[[145 152]
 [157 108]
 [132 141]]
|
[[152 145]
 [108 157]
 [141 132]]

[[116 104]
 [123 148]
 [112 118]]
|
[[104 116]
 [148 123]
 [118 112]]

[[116 115]
 [112 136]
 [125 121]
 [153 150]
 [112 131]
 [151 146]]
|
[[115 116]
 [136 112]
 [121 125]
 [150 153]
 [131 112]
 [146 151]]

[[136 131]
 [128 116]
 [108 115]
 [133 126]
 [139 128]
 [122 117]
 [154 147]]
|
[[131 136]
 [116 128]
 [115 108]
 [126 133]
 [128 139]
 [117 122]
 [147 154]]

[[126 121]
 [131 133]
 [151 147]
 [130 143]
 [134 107]
 [130 108]
 [133 142]
 [120 141]]
|
[[121 126]
 [133 131]
 [147 151]
 [143 130]
 [107 134]
 [108 130]
 [142 133]
 [141 120]]

[[127 110]
 [119  99]
 [125 105]]
|
[[110 127]
 [ 99 119]
 [105 125]]
---
[[120 130 116 134 143]
 [120 130 117 133 141]
 [134 124 127 117 154]
 [134 124 126 117 153]
 [127 129 131 122 140]
 [138 133 121 136 153]
 [119 124 133 119 142]
 [117 125 130 115 139]
 [136 126 128 116 156]
 [119 135 116 134 148]
 [126 129 131 121 140]]
|
[[120 116 143]
 [120 117 141]
 [134 127 154]
 [134 126 153]
 [127 131 140]
 [138 121 153]
 [119 133 142]
 [117 130 139]
 [136 128 156]
 [119 116 148]
 [126 131 140]]

[[142 126 104]
 [149 132 142]
 [128 151 125]]
|
[[142 104]
 [149 142]
 [128 125]]

[[133 131 134 130 115 128 130]
 [128 128 128 128 128 128 128]
 [130 127 127 128 127 128 128]
 [124 125 128 155 118 107 105]
 [129 127 128 128 128 128 128]
 [127 129 129 128 127 128 128]]
|
[[133 134 115 130]
 [128 128 128 128]
 [130 127 127 128]
 [124 128 118 105]
 [129 128 128 128]
 [127 129 127 128]]

[[122 139 123 128 121 136 147 131 101 127 104]
 [126 128 123 136 130 126 129 135 130 126 132]
 [129 102 126 126 132 129 108 128 141 131 133]
 [132 145 136 127 127 132 153 124 108 120 112]
 [114 126 113 128 117 137 134 137 103 133 102]
 [134 106 133 126 136 127 112 123 144 127 137]
 [121 137 122 128 120 136 146 132 101 128 103]
 [130 102 127 126 133 128 108 127 142 130 134]]
|
[[122 123 121 147 101 104]
 [126 123 130 129 130 132]
 [129 126 132 108 141 133]
 [132 136 127 153 108 112]
 [114 113 117 134 103 102]
 [134 133 136 112 144 137]
 [121 122 120 146 101 103]
 [130 127 133 108 142 134]]

[[141 102 109 112 131 135 126 106 115 116 103]
 [125 109 112 128 113 140 119 108 126 111 110]]
|
[[141 109 131 126 115 103]
 [125 112 113 119 126 110]]

[[118 141 122 112 129]
 [143 116 121 120 142]
 [111 128 118 129 139]
 [136 120 129 120 138]
 [137 120 128 120 138]
 [113 140 123 119 129]
 [134 118 130 125 134]
 [138 120 130 117 138]
 [136 126 132 118 134]
 [135 131 144 130 108]
 [106 115 120 158 136]
 [141 119 123 116 140]]
|
[[118 122 129]
 [143 121 142]
 [111 118 139]
 [136 129 138]
 [137 128 138]
 [113 123 129]
 [134 130 134]
 [138 130 138]
 [136 132 134]
 [135 144 108]
 [106 120 136]
 [141 123 140]]

[[107 136]
 [123 126]
 [106 129]
 [127 140]
 [123 135]
 [141 113]
 [150 119]
 [118 120]
 [111 150]
 [136 116]
 [142 136]
 [136 107]]
|
[[107]
 [123]
 [106]
 [127]
 [123]
 [141]
 [150]
 [118]
 [111]
 [136]
 [142]
 [136]]

[[129 106 119 123 142 120 138 135]
 [132 139 143 128 123 129 119 119]
 [135 146 131 128 102 137 127 131]
 [133 136 142 127 114 131 120 124]
 [140 134 148 127 110 136 126 128]
 [127 124 122 121 137 112 121 121]
 [121 136 125 134 132 134 128 127]
 [119 125 114 124 136 112 119 124]
 [129 133 131 128 136 129 128 122]
 [133 128 133 122 129 120 123 122]
 [129 105 121 124 144 119 137 133]]
|
[[129 119 142 138]
 [132 143 123 119]
 [135 131 102 127]
 [133 142 114 120]
 [140 148 110 126]
 [127 122 137 121]
 [121 125 132 128]
 [119 114 136 119]
 [129 131 136 128]
 [133 133 129 123]
 [129 121 144 137]]

[[109 122 135 119 134 133]
 [112 135 138 119 137 135]
 [125 125 128 132 107 116]
 [127 107 122 128 137 134]]
|
[[109 135 134]
 [112 138 137]
 [125 128 107]
 [127 122 137]]
---
[[119 130 126 147 118]
 [127 136 132 122 122]
 [115 132 130 113 153]]
|
[[119 130]
 [127 136]
 [115 132]]

[[115 117 146 122]
 [151 130 131 100]
 [126 126 129 128]
 [130 129 131 131]
 [114 151 146 123]]
|
[[115 117]
 [151 130]
 [126 126]]

[[119 139 156]
 [119 101 122]
 [114 119 143]
 [103 108 108]]
|
[[119 139]
 [119 101]
 [114 119]]

[[105 112 136]
 [111 116 134]
 [143 138 123]]
|
[[105 112]
 [111 116]
 [143 138]]

[[141 115 137 111]
 [116 138 116 115]
 [133 139 141 118]
 [147 132 107 101]]
|
[[141 115]
 [116 138]
 [133 139]]

[[133 138 137 107 150]
 [120 111 112 117 104]
 [119 109 111 136 105]]
|
[[133 138]
 [120 111]
 [119 109]]

[[120 106 109 117 124]
 [142 133 135 111 131]
 [145 112 120 101 116]]
|
[[120 106]
 [142 133]
 [145 112]]

[[111 101 139 126 109]
 [126 140 137 111 102]
 [126 128 133 129 143]
 [114 118 104 115 102]
 [153 151 131 142 120]]
|
[[111 101]
 [126 140]
 [126 128]]

[[129 119 155]
 [111 115 135]
 [153 126 104]
 [110 116 134]
 [149 115 107]]
|
[[129 119]
 [111 115]
 [153 126]]
